128 stands for zero in the data rows.
Here are some points:
[160 164 167 164 159 151 141 126 112 100  85  77  66  61]
[152 154 160 163 161 155 151 138 128 119 108 100  92  88]
[123 121 114 113 113 114 119 127 132 136 139 144 141 138]
[ 98  97 105 113 131 146 162 173 173 177 173 167 160 150]
[101  97  96  95  92  94 101 110 125 135 146 158 168 177]
[168 173 174 172 168 157 141 129 107  89  71  59  47  37]
[129 125 125 120 114 113 111 114 121 125 132 139 145 149]
[128 131 126 125 121 113 111 108 108 109 114 120 134 139]
[112 111 107 105 101 104 107 115 127 135 144 154 163 170]
[153 157 155 151 147 140 129 121 108  98  93  88  85  88]
[121 121 117 118 108 106 107 107 113 120 129 139 150 154]
[ 96  94  97 103 116 128 145 157 168 176 180 180 181 179]
[153 161 163 167 166 163 158 148 139 130 119 109 100  93]
[120 117 117 114 110 110 114 121 127 135 144 152 158 161]
[ 93  92  99 116 132 148 165 174 182 180 183 178 172 164]
[103 101 108 118 134 146 158 165 168 166 163 156 148 140]
Here are 13 more points, each followed by its number:
[ 98  97  92  88  87  86  89  95 106 119 129 143 152 164] 0
[113 109 105 107 114 119 133 146 152 158 164 164 165 162] 1
[158 165 165 169 169 165 156 148 140 129 113 104  96  84] 2
[141 143 143 137 131 123 114 111 105 103 106 109 112 121] 3
[147 145 144 138 125 117 107  97  93  89  90  87  90  86] 4
[119 115 109 109 111 121 126 140 148 154 154 158 158 157] 5
[154 153 155 154 146 135 128 115 102  93  86  82  79  78] 6
[112 109 106 107 110 122 133 143 152 160 166 167 169 167] 7
[ 91  91  93 100 118 132 146 164 175 180 183 185 187 181] 8
[131 125 122 119 114 113 112 118 123 126 132 132 134 134] 9
[104 102  98 100 105 115 124 135 148 159 167 172 176 179] 10
[146 154 153 155 153 151 143 132 124 118 109 104  96  96] 11
[114 113 110 105 102 101 101 106 113 125 134 143 154 162] 12
Which of these numbered points is nearest to each point below, ignoring the 3 directions in which the first points spread most? Its number follows each.
[116 111 108 109 113 121 133 137 139 140 139 134 128 128] > 7
[146 142 140 134 131 122 111 105 100 101 102  99 103 106] > 12
[166 168 170 167 162 152 139 120 106  88  74  59  50  41] > 4
[122 115 115 115 112 117 125 131 137 142 145 142 140 137] > 9
[147 152 155 149 145 143 131 122 113 103 100  96  97  98] > 3
[161 163 165 167 163 154 145 132 120 110  94  83  72  68] > 10
[137 137 133 126 124 114 110 106 109 111 114 117 119 122] > 10
